Where one turn sends some rows of the set: a few examples, then the rows asked:
j_906: -4, 3, -3, -13, 4, 0, -2, -3, -7, -1, 6, -8, 2, -4, 7, 0, 2, 9, 4, -9, -1, 6, -10, 4, 3, -10, 13, -3, -3, 7, -6, -6, 3, 6, 5, -4, -4, 12, 4, 5, 4, 3, 1, -5, 6, 0, -3, -4, 0, -1, -7, 0, -1, 1
j_633: -3, 4, -2, 1, -5, -3, -5, 0, 1, 5, -10, -3, -5, -2, 3, -5, 3, 4, -10, 3, -6, -9, 20, 2, -10, -8, 0, -3, 3, 6, 2, 1, 10, -1, -5, -8, -4, -8, -6, -3, 1, -8, 2, -8, -8, 4, 6, -2, -6, -1, -9, -11, 0, -3
j_461: -8, 3, 0, -14, -1, -2, 1, -3, 1, 10, 6, -5, 1, 0, 5, 1, 1, 8, 6, 1, 5, -3, -17, 3, 3, -7, 8, 0, -1, 6, -1, 5, 8, 1, 5, -11, -3, 4, 2, 5, 4, 2, 6, 3, 4, -3, 3, 4, 4, 5, -5, -3, -1, 4
j_422: -3, -1, 1, -14, 2, -4, -4, -4, 6, 6, 3, -5, -4, -6, 8, -2, -3, 7, 5, -2, 4, 5, -9, 2, -3, -6, 17, -7, -9, -3, -5, -2, -4, 1, 8, -10, -3, 11, 5, 5, 1, -4, 3, -2, 4, 3, -5, -3, 5, 4, -4, 4, 5, 3
j_127: 6, 1, -4, 2, -5, -1, 3, -4, 0, 5, -7, -7, -2, 1, 2, 1, 2, 7, -11, 0, 0, -2, 20, -2, -8, -5, 0, 2, 1, 4, 3, 9, 5, 3, -3, -8, -4, -4, -3, -3, 5, -11, -4, -8, -9, 8, 4, 5, -6, 4, -13, -11, -5, 4
j_316: -4, -1, -4, -14, 0, -7, -12, -6, 1, 0, 10, -3, 5, -9, -1, 1, -4, 0, 3, -4, 3, 6, -12, -3, -2, -7, 7, -7, -4, 7, -4, 2, -2, 4, 4, -5, -5, 13, 1, 8, 6, 2, 0, -3, -6, -1, -3, -5, -1, 4, -8, -2, -3, 7
j_131: -5, 2, 5, -14, -9, -8, -7, -6, 3, 6, 13, -5, 1, -7, -1, 5, -13, -1, 0, -2, -2, -1, -11, -1, -5, -6, 1, -6, -1, 6, -4, -5, -6, 2, -1, -8, -2, 15, -1, -2, -1, -4, -3, -6, -6, -3, 0, -7, -2, 2, -5, -9, -3, 2
j_631: -5, 7, 7, -10, -6, 0, 3, -3, -4, 4, 8, -8, -4, -2, 7, 4, -7, 8, -2, -6, -8, 0, -10, 6, 0, -10, 7, -2, 0, 6, -7, -12, 2, 5, -2, -8, 0, 14, 1, -3, -4, -4, -2, -10, 5, -1, -1, -4, -3, -3, -3, -7, -1, -5
j_492: -4, 1, -2, -4, -3, 2, -2, -4, -5, -3, 3, -4, -3, -1, 8, 0, -4, 11, -4, 0, -3, -3, -13, 2, 4, -13, 12, -3, -1, 7, -7, 0, 10, 9, 0, -9, 1, 13, 2, 6, 0, 0, 4, -14, 1, 4, -3, 0, -6, 1, -12, -5, 0, -6
j_176: 0, -1, -10, -7, 1, -5, 0, 0, 0, 2, -8, -3, -3, -5, 4, -3, 12, 3, 4, 0, -3, -1, 21, -3, -9, -4, 3, -6, -5, 1, 8, 6, 6, 0, -1, 2, -9, -1, -1, 2, 3, -4, -1, -5, -11, 9, 11, 3, -6, 3, -7, -8, -5, 1
j_205: 1, 5, -2, -15, 2, -3, -10, -2, -3, 4, 7, 0, 3, -4, 9, -2, -9, 4, 2, -2, 3, 3, -4, -3, 6, -2, 8, -4, -4, 0, 4, -5, 4, 3, 6, -8, -6, 9, 8, 10, 3, 1, 10, -4, 2, -2, 3, 0, 8, 7, -7, -1, 7, -3
j_579: 1, 4, 0, -6, -6, -5, 3, 1, 3, 5, -4, -8, -7, -4, -4, 0, 1, 5, -9, 4, -6, -7, 23, 4, -9, -5, 1, 0, 5, 7, 2, 4, 7, -3, -3, -2, 0, -4, -9, -1, 2, -6, -1, -5, -10, 4, 4, 8, -11, 3, -7, -6, -6, -4
j_617: 1, 5, -2, -11, -1, -6, 1, 2, 1, 5, -3, -11, -3, -6, -4, 0, 6, 4, -3, -3, -5, -1, 25, 5, -11, -3, 1, -1, 4, 6, 3, 0, 2, -5, 1, 0, -3, -5, -7, -1, 5, -4, -3, 1, -7, 0, 5, 6, -6, 1, -3, -1, -6, 1
j_147: 7, 2, -9, -3, 1, -2, 0, -3, -1, 4, -7, -9, 0, -2, 1, -1, 9, 6, -6, -5, 2, 3, 21, -1, -7, -3, 0, 1, -1, 4, 4, 9, 1, 1, 1, -4, -7, -5, -1, 0, 9, -8, -4, -3, -8, 8, 3, 4, -2, 3, -12, -5, -6, 8
j_962: -2, 3, -9, -2, 3, -3, -8, 1, -1, 1, -11, -4, -1, -4, 3, -9, 10, 4, -4, -1, -2, -1, 21, 0, -8, -7, 4, -3, 1, 7, 2, 3, 9, -1, 2, -5, -7, -9, -3, 3, 6, -2, 3, -4, -7, 5, 5, -3, -3, -1, -10, -4, -1, 3
j_114: 6, 4, -2, -3, -4, -2, 4, -3, -1, 8, -4, -10, -1, -1, 1, 2, 3, 4, -8, -6, -1, 1, 21, 1, -11, -2, -3, 2, 1, 3, 4, 2, -2, -1, -3, -7, -6, -5, -3, -7, 5, -11, -8, -3, -7, 4, 4, 2, -2, 1, -7, -10, -6, 6
j_601: 2, 2, -7, -6, 0, -5, -1, 0, 1, 1, -6, -6, -3, -6, -3, -3, 8, 6, -5, 3, -2, -3, 24, 3, -8, -6, 4, -1, 4, 8, 2, 8, 8, -2, 0, 0, -2, -5, -7, 6, 7, -2, 1, -2, -9, 5, 3, 9, -9, 4, -9, 0, -5, 1
j_961: -1, -1, -5, -4, -6, -5, 2, 0, 1, 4, -8, -2, -6, -3, 5, 1, 6, 4, 0, 4, -6, -6, 20, -3, -10, -4, 0, -5, -4, 0, 7, 5, 7, 0, -5, -1, -6, 0, -3, -1, -1, -8, -1, -10, -12, 9, 12, 5, -7, 3, -7, -13, -5, -4
j_798: -3, -3, 2, -8, -5, -2, -4, -5, 8, 4, 1, -2, -6, -3, 9, -1, -7, 11, -1, 6, 2, -3, -11, 0, -1, -10, 17, -7, -7, -2, -7, 4, 2, 4, 3, -14, 1, 11, 4, 7, -1, -6, 5, -10, 2, 6, -6, 1, 1, 6, -8, -1, 6, -2
j_145: 0, 4, 2, -9, -5, -2, -7, -3, -2, 5, 6, 2, -1, -1, 10, 1, -16, 6, -4, 6, 1, -3, -6, -4, 6, -4, 7, -3, -2, 0, 3, -2, 7, 4, 2, -12, -3, 10, 6, 8, -1, -3, 11, -10, -1, 0, 3, 2, 4, 9, -11, -6, 8, -8
j_394: -9, 5, 4, -14, -5, -2, 3, -2, 2, 14, 8, -5, 0, 1, 4, 3, -5, 7, 5, 2, 1, -5, -17, 5, 0, -6, 5, 2, 1, 5, -1, 2, 7, 0, 2, -12, -2, 5, 1, 0, 1, -1, 3, 2, 5, -5, 6, 3, 3, 3, -2, -6, -1, 3
j_845: -1, 7, 5, -14, -5, -3, -5, -2, -2, 8, 9, -1, -1, -2, 8, 2, -16, 4, -1, -1, -1, 1, -4, -1, 3, -1, 4, -3, -2, -1, 4, -11, 1, 1, 1, -10, -5, 11, 6, 3, -2, -4, 6, -5, 2, -5, 5, -1, 7, 5, -4, -6, 7, -5
j_581: -1, 2, -4, -9, -3, -6, 2, 1, 0, 6, -5, -5, -4, -4, 4, 1, 8, 1, 4, -2, -6, -1, 22, -1, -11, -2, -2, -5, -5, 0, 9, 0, 2, -2, -4, 1, -8, 1, -2, -5, 0, -7, -5, -5, -9, 6, 12, 2, -5, 1, -3, -11, -6, -1
j_141: 2, -1, -1, 2, -9, -5, 1, -6, 6, 4, -10, 0, -6, -6, -1, -3, 4, 6, -9, 5, -5, -1, 21, 2, -9, -3, -3, -1, 2, 5, -2, 6, 4, 3, 0, -4, -2, -3, -4, -1, 4, -9, -2, -5, -10, 10, 4, 7, -8, -2, -5, -12, -4, -2
j_26: -8, 4, 2, -11, -5, -1, 2, -3, 3, 11, 5, -2, -1, 2, 5, 2, -4, 9, 2, 5, 3, -8, -18, 2, 3, -8, 6, 1, 0, 5, -2, 7, 11, 2, 2, -13, 0, 5, 0, 4, 2, -1, 6, -1, 3, -2, 4, 6, 1, 5, -6, -7, 0, 1
j_233: 2, 0, -1, -3, -4, -5, -6, -4, 1, 5, 4, 0, -2, 0, 9, -3, -8, 3, -1, 4, 1, -2, -10, 4, 1, -14, 12, -4, -3, -1, -8, 4, 9, 9, 4, -5, 5, 18, 1, 4, 5, 3, 9, -9, 3, 3, 1, 4, 3, 8, -13, -12, 1, -4
j_858: -5, -1, 0, -6, -9, -5, -10, -8, 4, 1, 7, 0, 1, -6, 1, 2, -11, 2, -5, 5, 1, -4, -14, -5, -2, -10, 5, -6, -1, 8, -5, 6, 3, 7, 0, -10, 0, 14, -1, 7, 2, -3, 2, -11, -9, 2, -2, -2, -6, 5, -13, -8, -3, 0
j_981: -3, 7, 0, -5, -1, -4, -4, 2, -1, 7, -7, -7, -3, -4, 2, -5, 6, 1, -4, -5, -5, -2, 22, 4, -13, -4, -1, -2, 3, 5, 4, -6, 3, -5, -1, -5, -8, -8, -5, -6, 2, -7, -2, -1, -5, 0, 6, -6, -1, -4, -4, -8, -1, 1
j_256: 2, -3, -6, -1, -1, -6, -3, -6, 4, 1, -10, -2, -2, -9, -1, -5, 10, 5, -3, 0, -1, 5, 22, 1, -8, -1, 0, -2, 0, 6, -2, 6, 3, 2, 4, 1, -5, -3, -2, 3, 9, -5, -1, -1, -8, 10, 3, 6, -6, -2, -5, -7, -5, 3
j_993: 0, 4, 7, -7, -7, -8, -2, -2, 2, 12, 9, -4, -3, 0, 8, 1, -12, 0, 2, -3, -3, 0, -7, 8, -2, -10, 7, -3, -2, -2, -7, -6, 2, 5, 2, -5, 3, 18, -1, -5, 1, 0, 3, -4, 6, -3, 3, 0, 6, 3, -6, -14, 1, -4
j_89: 2, 1, 1, -5, -5, -6, 1, -5, 4, 7, -7, -5, -3, -8, -3, -2, 5, 3, -4, -3, -5, 4, 24, 3, -11, 0, -4, -1, 1, 5, -1, -2, -2, -1, 2, -1, -5, -3, -3, -4, 4, -9, -5, 1, -7, 7, 5, 4, -4, -5, 0, -10, -5, 2
j_110: 1, 2, -2, -9, 3, -7, -7, -2, -1, 7, 7, -4, 1, -2, 8, -4, -3, 0, 6, -5, 2, 6, -7, 6, 0, -9, 12, -4, -5, -1, -7, -2, 2, 5, 7, -1, 0, 17, 2, 3, 7, 6, 6, 0, 6, -2, 1, 1, 8, 5, -7, -7, 1, 2
j_214: -3, 1, 8, -12, -6, -4, 0, -4, 7, 10, 6, -6, -7, -4, 8, 2, -11, 8, 0, 1, -1, -1, -9, 3, -4, -7, 12, -6, -6, -3, -7, -4, -4, 0, 2, -14, 0, 12, 3, -2, -5, -9, 1, -7, 4, 2, -3, -2, 3, 3, -2, -3, 5, -2

j_127 moves to j_114
j_176 moves to j_961
Where do these go?
j_131 moves to j_316
j_141 moves to j_89
j_631 moves to j_906
j_601 moves to j_579
j_394 moves to j_461
j_845 moves to j_205
j_214 moves to j_422
j_633 moves to j_981
j_110 moves to j_233

